Which row each row swaps with, under one turn or mirror:
The rows were stretched afterwards, more along some directions than others.
Vanu: [ 11.9 -26.7  17.9   9.0  15.3  -7.3  17.9   1.2  26.6 -26.5  -2.1   6.2
 -18.9   8.9 -10.5 -10.8 -20.3  -7.1 -35.6  23.0  -3.7]
Kuze: [ 18.0 -25.8  23.6  11.7  23.7 -15.1   5.9  -2.6  34.6 -23.4  -3.4   3.7
 -14.6   8.9  -1.6 -21.6 -12.8  -4.0 -39.5  22.7  -8.6]
razi: [ -5.6   2.6 -23.7  -6.9   7.2   2.9  29.7   5.5 -24.1 -20.2  12.4 -11.9
   5.4   5.6   2.4  28.4  20.4 -22.1  21.7   4.2   4.5]
Pubig: [ -1.2 -41.6   1.8  14.4 -34.9 -11.6  17.3 -25.5 -11.6 -21.6 -10.0  -8.5
  -7.9   9.8 -54.4 -38.5 -16.7 -19.5 -17.5   7.7  10.5]
Mot: [ 11.5  -8.1   4.9  14.7   5.1  35.8  17.4 -25.7 -11.8 -25.3   9.5  -6.1
  -0.8  31.4 -42.8  -1.9   0.9  -3.4 -12.5   7.4  -8.8]
zoz: [-25.9 -29.9  25.9 -18.1  16.1  -4.8   7.8  21.2  45.8 -11.5 -22.5 -20.7
   4.5 -33.7   7.1   1.9 -36.8 -19.0 -41.7   4.1  -3.7]
damo: [ -0.2 -35.1   5.6  12.6 -33.4  -4.9  14.0 -26.6  -7.9 -16.4 -10.7  -6.1
  -9.2   5.4 -57.9 -33.3 -12.2 -16.9 -20.1   4.6   6.2]
gupos: [ 13.3  -7.9  12.1  11.1  11.8  41.4  21.4 -12.9  -9.1 -22.1   5.0 -14.9
   4.6  21.2 -38.5  -5.8  -4.2  -2.6 -17.9   8.7 -10.7]
Luf: [-26.5 -25.7  11.3 -22.6  15.2 -10.1   4.9  30.4  34.4 -15.4 -21.9 -20.5
   8.4 -33.1   6.9   8.9 -33.2 -22.2 -39.5   2.9   4.8]
rora: [  3.0 -12.2 -20.4 -12.7  32.5  14.6  10.4 -24.2 -16.2 -35.0  -8.5   4.1
  14.6   2.9   1.9  15.7 -10.1  -3.5 -10.2  42.9   6.6]
per: [-15.9 -29.2   2.7   2.6 -13.4   7.8  28.4  -0.6  -5.3 -27.3 -16.6 -45.1
  -8.0  -1.6 -20.0  11.6 -11.6   7.0   2.6  -2.1  14.2]
fotun: [ 12.3 -10.0   1.4   9.4   2.7  35.5  13.8 -21.1 -13.8 -27.6   2.8 -13.1
  -4.0  24.9 -44.3  -6.5   9.5  -5.3 -14.1  12.2  -8.6]
puno: [ 11.2  -5.0   3.1   5.0  12.7  39.8  15.7 -11.5 -12.9 -28.8   2.9  -7.7
  -0.2  23.5 -40.1   2.3   0.9  -5.3 -13.1  18.4  -7.5]
Vobo: [  9.8 -14.2 -28.1 -22.2  25.5  20.8  13.6 -20.2  -8.0 -26.0 -13.2  18.5
  12.9  -0.7  18.9  28.0 -14.1  -9.8  -9.9  39.5   8.7]
gezor: [-20.8  -0.8  -7.6  13.2   5.4   3.7  -7.3 -25.6   5.4  -7.7  17.7   4.0
  -4.8  -9.8  23.0   1.0 -20.2  11.6 -14.4 -19.3  -4.8]
robed: [  3.6 -29.6  19.1  -1.7  -5.7  -4.0   5.7 -17.2 -26.1  -5.9 -11.5 -20.0
 -14.4  13.8  14.9 -16.3  14.6   9.9  30.9  21.7  -3.3]
piti: [  1.8 -12.5 -31.0  -2.9  34.1   4.0  18.8 -25.3 -19.4 -35.4  -6.5   3.5
  18.5  14.6  -3.5  17.1  -6.7 -11.3  -7.3  33.3   5.4]
pom: [ 18.4 -23.6  16.9  10.1  26.3 -14.5  12.9   5.7  25.6 -28.0  -6.3   7.1
 -11.2  18.6 -11.3 -17.2  -8.1  -8.8 -41.8  22.3  -5.3]
kopar: [  0.1 -42.1   0.8  16.2 -38.1  -5.9   8.9 -33.8 -18.2 -17.4 -11.0  -8.9
 -15.9   3.4 -41.6 -31.0  -9.0 -15.6 -13.3   3.2   8.2]
poseb: [ -8.7   2.7 -22.6  -4.2   7.3  -9.6  27.6   7.1 -18.8 -21.3  16.1 -10.9
   6.4  12.9  -1.1  17.9  19.2 -17.7  11.1   0.8   2.7]
nem: [ -0.7 -35.9   0.1  10.0 -30.5  -5.8  16.7 -24.7  -9.1 -14.5  -8.5  -8.9
  -8.8   7.4 -47.7 -33.7  -9.5 -25.3 -14.7  -0.1  11.7]
kelez: [ -0.4 -15.4 -12.0 -14.1  19.0  13.1   6.4 -23.0 -22.2 -30.1 -11.4   5.5
  18.5   8.4  -0.5  17.2 -17.2  -4.5  -6.0  40.2   9.2]
Lag: [  2.8 -27.5  18.6   7.3 -13.2  -1.5  10.9 -21.4 -29.9  -4.1  -6.1 -30.3
 -20.5   3.9   9.1 -20.7  12.5   7.6  37.2  24.7  -1.0]
Zela: [ 17.0 -25.2  20.7  11.4  35.3  -8.5  11.9   2.2  27.0 -25.1  -4.0   9.1
  -6.9  16.9  -4.1 -15.6 -15.7 -10.1 -41.0  22.2 -11.2]
porak: [-16.2 -20.1  29.6 -15.1  22.0 -10.0  12.5  24.1  44.1  -9.3 -24.7 -29.9
  13.2 -30.0   1.6  -0.5 -31.9 -22.2 -37.3   1.5   2.9]
Vetu: [ -3.7  -5.3 -38.7 -14.7  18.0  16.3  20.4 -12.3 -27.1 -38.5 -12.7   7.7
  19.1  13.0  -9.8  33.9   5.0  -8.3   2.3  42.1  14.5]
gir: [ -4.1   0.8 -17.3   5.3   4.3  -2.1  36.8  -9.8 -31.7 -22.0  18.3 -14.1
   6.8  15.9  -5.1  11.8  16.4 -18.0  23.4   0.1   1.7]
tima: [ -3.7 -37.6  -5.1  12.6 -33.9  -5.5  11.4 -29.9 -12.8 -18.6  -2.7   0.1
 -14.6   8.3 -51.7 -29.0 -20.4 -21.3 -15.5   3.3   7.3]
kamuv: [-25.0 -22.2  19.8 -20.3   7.8 -14.6  11.8  27.3  34.8  -8.3 -21.7 -22.0
   8.3 -28.7  -4.1   4.1 -29.7 -18.8 -35.5   2.3   2.9]
pebuf: [  3.4 -23.1  17.3  -1.8  -8.7  -1.9   1.9 -15.7 -21.9  -2.9 -12.7 -25.5
 -13.9   1.9  20.0 -16.9  20.6   9.2  29.9  24.3  -0.6]
Geso: [  4.9 -24.0  22.0   2.0 -11.1  -8.5   7.9 -14.3 -22.7  -4.9 -10.3 -30.0
 -19.8  10.4   4.6 -21.0  15.2  10.1  32.8  25.2  -0.9]
solek: [ -7.0 -11.0 -38.5 -12.8  17.7  12.3  18.9 -16.0 -15.1 -30.6  -9.7  10.9
  24.8   3.4   6.4  23.1  -7.0  -9.5  -8.0  42.2   6.2]
Madi: [-11.0   0.5 -20.2  -2.5   8.2   0.0  30.5  -2.5 -25.1 -25.1  12.5 -18.0
   7.0   8.3   4.8  26.2  20.4 -15.3  20.1   2.6   5.2]
gapi: [-19.2  -1.8 -13.8   0.6   1.0  10.3  -5.0 -16.5  18.1  -0.8   8.7  10.0
  -6.7 -25.5  48.5  18.5 -22.3   4.8 -13.8 -24.2  -0.8]
poni: [-26.6   1.5 -22.3  13.8  -9.4  11.3   8.3 -25.0  -1.7 -17.6  10.2   4.4
 -10.8  -2.1   3.3  23.5 -12.5   2.7  -9.5 -16.6   2.0]
dugek: [-25.5 -29.5  25.5 -13.6   8.2 -14.1  10.4  23.7  41.1 -12.3 -22.0 -23.8
   5.5 -24.1  -3.5  -5.8 -40.6 -18.7 -44.5  -1.7   1.2]
pura: [  1.0 -19.7 -32.5 -13.9  27.5  13.7  16.4 -23.9 -17.1 -37.6  -5.9  13.1
   7.6  10.7 -10.4  25.4 -12.7 -17.3   0.1  36.2  10.7]
bakep: [  0.8 -25.5 -10.6  17.4   6.6 -24.0  44.0 -21.5  13.7 -43.2   6.0   7.5
  -9.0  44.3 -46.6   8.2 -31.8 -17.6 -20.4  -2.3   5.7]
Zeg: [  7.3 -29.6  24.7   0.1   0.0 -10.8   1.0 -18.1 -15.2  -2.6 -12.1 -25.2
 -15.4   9.5  20.6 -21.3  15.0  10.6  22.0  23.7  -5.9]
zirep: [ 16.5 -20.8  16.4   7.3  23.8  -8.6  10.6   0.3  28.2 -21.7  -3.1  13.9
 -10.5  14.4  -2.5 -13.2 -11.8 -10.2 -41.4  22.5  -7.5]
Varig: [ 13.1  -8.8   7.7   7.9  10.8  39.9  20.0 -18.6 -13.4 -27.6   6.2 -12.4
   1.9  27.3 -36.1   2.6  -2.8  -6.2 -12.8   8.2  -8.2]
nimu: [-10.1   2.7 -28.6   0.6  -1.8  -2.2  30.3  -2.5 -40.2 -22.6  18.1  -8.7
   0.8  15.6  -3.6  18.6  23.7 -16.4  25.3   2.0   6.1]
Totak: [ -2.9 -43.2  -0.9  13.0 -37.1  -5.0  16.0 -30.7 -17.5 -13.3  -4.4  -2.8
 -12.0   6.8 -44.8 -33.6 -10.5 -17.1  -9.2   6.9   5.9]
vit: [-24.2  -4.7  -2.6  13.7  -4.2   3.6  -7.4 -24.8   5.8 -14.8  10.9   2.3
  -4.8 -15.6  18.2   7.7 -26.4   4.0 -19.3 -19.0   1.7]
Giga: [-19.7 -23.3  24.2 -21.2  19.8 -16.5   5.4  30.0  46.5 -11.6 -20.5 -14.3
  10.4 -25.3   6.7   5.8 -42.5 -19.4 -42.0   7.9  -0.1]
sasud: [-21.1  -2.1 -10.5  18.6   6.2   9.5   2.3 -22.2  10.6 -13.5  11.4  -9.1
  -4.7 -14.6   8.1   5.7 -25.5   6.0 -17.5 -15.2  -3.1]
tuma: [  4.4 -33.4   8.6  19.6 -29.7  -9.3  20.2 -28.3  -9.6  -8.9  -4.7 -10.1
  -7.6   9.7 -51.1 -37.0 -14.0 -20.0 -14.9  -2.1   8.5]
Nure: [ 20.1 -26.2  19.2  10.6  27.3 -13.0   8.3  -4.0  32.7 -22.2  -7.5  11.4
 -12.3  14.3  -2.0 -21.8 -14.6  -2.9 -46.0  24.2 -11.4]
Mil: [-23.7  -7.6 -20.4  18.2  -4.5  17.0   0.6 -33.2   7.7 -16.4   4.4   4.6
  -1.7 -11.3  16.4   6.6 -15.1   3.0 -24.4 -13.4  -7.3]
vod: [-18.0 -39.0   3.0  -0.9 -19.4   9.1  29.8  -4.1  -4.8 -29.2 -22.2 -38.2
  -9.8  -2.1 -21.8  13.7 -18.2   2.9   0.5   5.4  15.7]
Kul: [-23.0 -22.8  19.3 -18.6  10.6 -10.6  11.5  28.7  42.9  -8.7 -18.8 -22.3
   7.0 -28.9  -0.1  -1.0 -33.6 -26.1 -40.5  -3.7   6.8]
fid: [-24.2 -11.0  -9.5  20.6  -0.3   1.3   7.6 -16.8   7.2 -14.8   8.3  -7.2
 -17.2 -12.8 -10.6   5.1 -23.7   0.9 -20.4 -21.9  -3.7]
Tep: [ -0.6 -17.2 -24.2 -11.8  27.6   2.0  25.0  -9.6 -19.2 -34.4 -12.8  -3.6
  11.0   8.3 -25.7  18.6 -11.8 -11.2   2.0  44.1   7.7]
nume: [ 12.6  -7.6  -0.5   7.8   6.0  38.0  17.7 -16.0 -13.7 -21.2   6.3  -6.1
  -4.6  22.4 -34.2   7.0   5.0 -10.8  -9.7   6.0  -8.7]
gote: [ -9.5 -31.9  -6.5  15.7  -3.4 -23.3  39.0 -18.4  20.1 -38.8   2.8   8.3
 -11.4  33.3 -36.3   9.1 -37.8 -16.7 -21.5  -8.2   6.1]
vere: [  5.4 -25.5  19.5  -0.7  -3.4 -10.8   3.5 -15.0 -12.7  -2.3 -13.7 -26.1
 -15.1   0.0  23.3 -20.4  13.7  13.4  24.8  26.8  -3.7]
vav: [-34.0  -9.8 -17.1   4.3  -1.4  10.8   2.3 -11.2   8.2  -8.3  12.7  -4.3
 -17.0 -25.9  21.5  24.0 -26.5  -1.3 -10.7 -25.8   3.2]
kuve: [ -5.6   2.0 -19.6   3.0   0.6  -0.6  32.4  -4.1 -30.1 -23.2  21.1 -12.7
   5.5  16.2  -3.7  18.3  14.3 -16.5  21.7  -4.8   5.1]

Mil pairs with solek
fid pairs with Tep
bakep pairs with per
Lag pairs with Zela
vav pairs with pura
Nure pairs with vere
vod pairs with gote
kelez pairs with vit
pebuf pairs with zirep
Geso pairs with pom
Vobo pairs with gapi

